In the rows, zero is written as 128.
One turn moves each row of this set onto another row. After a few examples, where does it send each row asked below?
bik: [136 146 151 119  93 123 113 135 183 103 130 152 119 147 132 151 125  85
 129  92 174]
mogi: [134  76 139 146 118 148 108 124 120 146 127 130 174 129 158 117 146 137
 136 127 122]
kas: [116 169 104 139 113 105 130 115 128 132  98 142 109 118  80 142 141 131
 131 132 165]
Nabu: [134 146 110 139 113 135 125 153 137 111 118  79 127 148 110 144  87 147
 162 141 106]
tov: [143 145 153 116 123 130  81 120 172 116 114 118 154 118  59 141 125 107
 131 113 175]
topu: [133 150 149 116 135 162 143 118 162  82 103 138 137 136 155 163  98 152
 101 110 135]
Noneb: [110 141 122 142 126 124 115 128  95 118 103 118 104 106  85 134 154 132
 110 143 171]
zigog: [116 169 142 142 135 149 124 138 134  92 103 142 155 138 137 161 112 155
  81 115 128]
zenup: [144  78 135 154 103 153 111 134 107 143 139 134 153 132 163 138 144 129
 120 114 138]
pefe: [134 127 117  94 131 129 101 121 168  99 106 103 137 107  66 127 138  97
 123 133 173]
kor: [107 107 127 142 162 138 152 124 153 124 132 105 128 139  98 123  76  97
 153 125 157]
Fir: [144 112 153 124 123 118  94 113 177  90 122 120 123 125  82 141 154  87
 134 118 177]
von: [157 114 137 105 120 128  99 141 142 145 144 129 122 129 154  87 148  84
 116 137 149]
par: [145 116 178 125 117 128  96 145 164 120 131 141 129 138 129  93 152  80
 119 109 164]
mufat: [134  85 151 127  97 138 142 116 111 137 127 116 156 134 156 107 150 132
 134 116 119]
vata: [104  78 149 141 102 156 121 134 122 150 140 130 167 136 142 125 133 145
 133 119 128]
nire: [140 158 140 117 119 123 121 108 102 111 103 118 125 132  66 143 151 146
 119 153 153]
ririd: [139 143 128 142 117 122 124 161 155 124 127  94 115 175 116 132  99 110
 175 145 117]
Fav: [155 121 145 108 109 134  81 128 143 137 123 132 108 109 138  97 157  78
 122 124 146]
mezum: [146 131 137 104  99 151 105 130 176 124 120 161 124 119 135 160 115  78
 127  86 136]
bavu: [158 135 132 137 141 152  96 133 144 124 140 102 148 172 123 108  77 122
 134 155 180]
dakad: [141 134 130  98 113 142  80 112 170 100  96 119 127  98  82 136 135  93
 122 115 170]
venup: [139 145 128 128 145 115 146 126  96 125  84 117 126 132  82 136 132 143
 135 160 164]
zak: [169 138 125 132 123 150 126 163 150 112 127  93 137 158 141 135 123 103
 185 122 115]
zag: [140 140 157 126 135 130 117 121 187 128 142 153 115 126 146 167 108  92
 131  90 143]
lor: [147 144 135 125 147 148 148 144 156  88  77 122 145 145 152 164  95 157
 128 127 137]
nar: [111 167 135 127 132 157 120 147 166  93  87 144 142 131 156 156 101 155
 113 117 128]
nit: [111 148 114 134 128 115 114 105 105 126 105 129 121 115  79 152 148 141
 132 157 163]
geg: [110 148 117 145 102 108 119 110  94 114 111 108 145 128  94 151 156 148
 114 140 146]
pote: [112 112 120 145 165 144 149 124 118 128 133  93 120 117 107 114  81 126
 138 139 134]
zud: [173 145 118 127 139 156 109 124 112 130 144 104 148 148 120 113 109 107
 149 144 196]
bimet: [144 158 140 138 138 156 108 156 183 101  87 148 144 137 152 129 114 149
 106 111 121]
merom: [121 147 134 137 123 165 115 161 164  77  87 127 139 127 134 172 111 150
 107 104 131]
paza: [120 145 124 124 171 155 161 140 147 105 115 108 125 119 102 126  95  93
 156 109 159]
rebit: [156 138 123 142 133 162 111 137 115 136 147 112 153 155 132 124  65 147
 125 146 149]
Lol: [107 142 139 138 131 125 106 124 105 129 125 126 105 131  78 151 152 150
 126 166 145]
loruf: [155  85 134 136 117 135 148 127 105 147 113 119 166 147 161 121 125 139
 145 131 143]
Sogag: [ 99 149 140 126 129 162 110 136 170  85 108 122 131 136 151 161 100 170
 109 129 147]
Vud: [136 128 158 123 103 110  90 132 159 142 130 101 122 120 146  85 152  97
 141 118 154]
soru: [148 139 123 100 108 141 123 145 186 115 131 155 134 142 132 174 106  88
 127  98 132]
ritog: [121  89 140 157 130 138 126 115 117 118 129 114 164 125 165 131 149 140
 106 120 111]
Makaz: [152  69 120 154 121 138 109  98 139 144 130 126 164 121 141 118 152 131
 135 121 145]

zag turns into tov
lor turns into venup
merom turns into Noneb
Where do these go?
Fir turns into par
nit turns into mogi
paza turns into zud
zigog turns into geg
mufat turns into topu
Lol turns into vata
ririd turns into kor
rebit turns into Nabu
bimet turns into kas
mezum turns into dakad
soru turns into pefe

One turn moves each row of this set onto another row. After a few examples, where does it send each row asked below?
vad: [178 168 150 140 117 130 174  75  84 133 138 140  78  80 154 158 113  60
  96 111 122 130]
gon: [153 136 120 149 149 136 126 149 123 143 112 162 128 106 141 111  93  94
 158 125 150  46]
Febeb: [178 142 120 163 174 135 153 129 116 117 123 154 121 105 134 122  64  70
 129 129 167  47]
lesik: [185 137 122 143 134 124 156  76  92 161 127 150  97  87 141 143 127 111
 140 159 110 160]
Duza: [165 122 117 157 179 127 150 111 114 132 160 128 139 121 124 153  70  87
 148 125 158  68]
Vif: [157 183 143  96 152 151 174  81  83 171 125 184  88 108 148 127 116  83
 126 123 156 134]
sev: [179 153 161 140 146 125 187  97  76 157 131 154  84  61 162 165  88  60
  98 123 114 128]
mibav: [180 166 155 140 157 132 182  86 108 149 137 154  83  44 165 143  87  66
 107 112 121 124]
kasa: [190 160 158 117 134 112 125  95  80 137  98 121 109 105 118 124 137  96
  93 141 132 136]
vikin: [158 177 161 148 112 115 140  60 105 173 122 167 129  60 120 124  96  53
 140 116 141 123]
Kan: [165 131 162 154 157 124 135 153  93 121 142 112 150 103 109 152  91  85
 149 115 162  80]
lete: [195 140 120 158 143 110 169  84  91 165 146 138 104  81 127 137 126 114
 130 141  90 137]
pesak: [167 158 114 165 178 127 152 141 110 111 114 153 119 101 133 127  64  80
 132 132 153  49]
bibu: [158 177 149  78 143 136 150  81  78 174 124 184 103 109 147 136  99  87
 131 124 145 142]
zeli: [187 168 154 117 119 124 139  93  62 137 103 149 107 100  94 119 116  88
  98 146 135 145]
Pagu: [151 146 121 161 152 130 136 149 112 134 112 164 137  97 142 109 103  96
 161 117 143  44]
Pidon: [173 178 121  95 155 130 166  82  62 193 119 179 113 120 139 126  93  76
 136 124 141 132]
veso: [169 174 154 145 108 124 154  72  87 167 128 196 116  47 126 117  92  81
 145 117 138 129]
gufe: [168 165 140 131 130 131 177  77  92 133 135 155  79  61 152 149  93  70
  93 119 102 128]
rup: [156 134 124 154 135 116 156  86  86 180 132 147 107  88 125 134 137 109
 133 149  89 140]
sino: [170 133 146 160 158 114 130 145  88 119 134 113 149  98 115 158  76  97
 150 117 171  81]
Fud: [146 148 125 155 153 128 126 162 116 139 109 157 129  95 142 122  88 101
 168 126 145  55]
bigo: [152 183 159 135 124 121 134  75  99 175 137 185 119  64 119  94  88  64
 138 103 135 116]
tuda: [160 139 109 161 186 118 145 113 115 125 145 129 139 120 131 154  70  96
 155 132 157  72]
bav: [161 126 135 124 150 135 142 177  85 142 130 138 127 115 139 143  89 100
 142 105 142  56]
furo: [178 164 154 120 138 131 144  99  73 143  74 135 108  87 118 114 130  82
  90 146 148 135]
Durot: [170 129 117 166 183 122 148 116 106 128 157 127 144 126 129 148  76  80
 162 129 158  82]
ved: [179 138 137 149 123 127 155  92  76 173 141 156  86 106 147 144 138 100
 144 150 118 157]
rubem: [174 149 113 166 180 131 153 127 110 105 119 146 124 110 148 124  74  66
 131 126 158  52]
gor: [176 179 139 159 109 128 169  57  89 167 137 181 115  65 121 120 114  80
 145 111 149 126]
gevu: [168 171 165 132 115 135 142 101  68 143 111 159  91 100  97 105 135  80
 102 141 140 138]
fota: [172 115 153 153 149 124 134 145  97 127 139 110 148  96 116 155  89  97
 146 114 169  75]
busu: [151 138 145 125 164 134 149 178  86 141 131 145 132 111 145 147  98 101
 152 104 142  60]
mapa: [148 142 135 126 157 127 135 175  82 136 132 131 130 111 138 154  78  98
 150 105 140  66]
Sepa: [184 171 148  90 156 123 139 102  58 187 119 181 109 121 147 115  99  90
 133 124 151 137]

veso turns into gufe
Pagu turns into rubem
tuda turns into sino
Where do these go?
Febeb turns into Duza
kasa turns into Sepa
Vif turns into gor
Pidon turns into vikin

One turn moves each row of this set onto another row. After a few examples, where does it send each row asked below?
Devif: [120 129 101 137 100 108 169 146 154 121 130 151 181 138  51 107 112  95
 121 124]
korud: [ 90 140  65 141 106  85 138 114 122 149  91 128 157 111 138 102 154 107
 157 126]
sufar: [109 127 115  97  94 132 134 165 133 111 138 147 189 142  80  96 128 130
 107  93]
bis: [113 123 131 112  97 133 137  89 150 131 143 177 165 164  75  95 154  99
 127 129]
suti: [ 94 117 106  82 122 132 152  78 154 129 131 142 153 143  61 109 135 103
 125 122]
Zek: [ 90 127 104  83 145 115  94 197 158 121 131 147 137 145 126 104 113  95
 137 127]
dok: [111 151  66 146 129  89 131 161 131 111 116  95 121 168 116  87 155 103
 130 128]
feg: [ 96 150  66 129 138 105 116  91 123 113 111 129 156 153 141  78 155  90
 155 152]
Liru: [ 90 133 100 114 150 137 126  98 160 144 135 114 168 162 140 115 117  57
 149 147]
kunog: [116 138  93 145  80  97 137 148 155 151 127 135 131 120 141  99 151 128
 134 180]
Tiga: [110 117 100 100 136 105  82 173 168  87 150 136 143 149 141 117 125 107
 130 135]
bip: [112 152 120 100 140 161 143 113 149 117 138 161 148 153 120  74 149  94
 168  96]
Voge: [155 142 133 132 107 100 146 138 127 130 168 131 167 130  80  80 142 113
 143 109]
Supoz: [100 141 127 120  89 120 148 155 176 135 135 127 187 128 154  98 115 108
 108  95]
sepif: [ 97 123  91  98 100 113 152 107 170 125 141 181 153 192 116 126 132  95
 149 118]
Lasu: [ 98 126  97 156 116 107 116 173 135 122 125 152 134 148 176  93 150  95
 125 131]
tamol: [117 139  84 138 145  78 116 140 160 133 105 116 119 109 113  95 139  63
 146 150]
lepi: [ 71 112  76 124 117  81 113 155 153 126  87 140 136 118 146 110 118  88
 128 142]
dif: [108 125  94 171 115 107 127 163 144 145 114 140 102 146 118  90 120 109
 131 168]
bolib: [ 95 114 105  91 122 122 117  76 163 118 119 140 140 142 103  94 107 142
 168 119]
gik: [ 83 125 101 143 139  88 152 138 136 125 109  97 160  98 118  97 140  82
 163 154]
farez: [122  97 114 121 120 107 106 120 143 112 169 155 156 152  64 131 154 110
 140 128]
fino: [ 92 164  68 155 137 109 144 162 170 150 119 100 166 159 127  80 153 115
 121 126]
Bul: [121 142  75 114 109 132  96  99 143 138 106 122 174 182 139 108 158 121
 138 130]
Keb: [ 91 126 106  96 133 133 108 140 145 130 127 144 153 141  33  96 133 113
 139 113]
rodu: [103 146  75 175 112 112 142 111 164 142 140 135 148 124 165 100 136  97
 131 148]
Tiz: [ 91 143  75 123 137 107 123  94 144 158 130 149 130 146 149  87 125  89
 149 176]
gete: [111 133 126  98 133 139 139  85 147 144 165 133 150 168  83  83 148 120
 128 106]
fasuf: [142 136  91 107 126 107 154 124 169 152 154 113 147 113  68 104 109 131
 118 115]
sune: [141 121 131 136 129 121 116 143 154 104 144 149 162 111  73  84 167 129
 153 130]
bod: [108 124 107 109 126  89 129 137 190 133 181 116 141 151  75 102 119 143
 128 139]
Dimov: [ 92 122 131 107 108 113 152 150 143 142 115 111 184 110 142 101 116 119
 132  83]
Bula: [110 109 125  91 112 133 144 148 164 140 171 151 161 113  95 117  95 112
 104 122]
gidog: [ 61 171  80 142 107 116 156 135 134 143 121 108 142 136 140  67 118 102
 142 134]
zutob: [113 111 116 114  85 110 149 136 162 125 121 127 180 103 152 127 125 123
 116 105]
laz: [ 90 133 111  97  94 159 132 121 111 144 104 137 141 150 129 100 124 100
 157 167]
suk: [132 113 124  96 129  98 111 129 153 121 164 130 194 116  98 109 134 109
 122  88]
gofur: [ 85 142  82 119 145 107 109 154 147 117 120  96 123 123 164  77 130 109
 125 117]
Nobur: [116 146 111  91 126 142 121 139 168 127 190 141 129 151  71 102 141  99
 120 128]
segab: [ 96 132  97  95 128 112 169 177 157 129 135 153 157 143  54 113 151  92
 138 123]
nur: [ 80 148  58 132 131 137 142 119 120 138 106 150 138 171 136  82 136 108
 140 159]
Nek: [106 100  99 105 143 120  87 186 138  99 114 149 146 138 126 117 132 122
 143 124]

zutob turns into Nek
gete turns into Tiz
Where do these go?
sepif turns into Bul
segab turns into fino
gidog turns into Nobur
Bula turns into Lasu
tamol turns into Devif

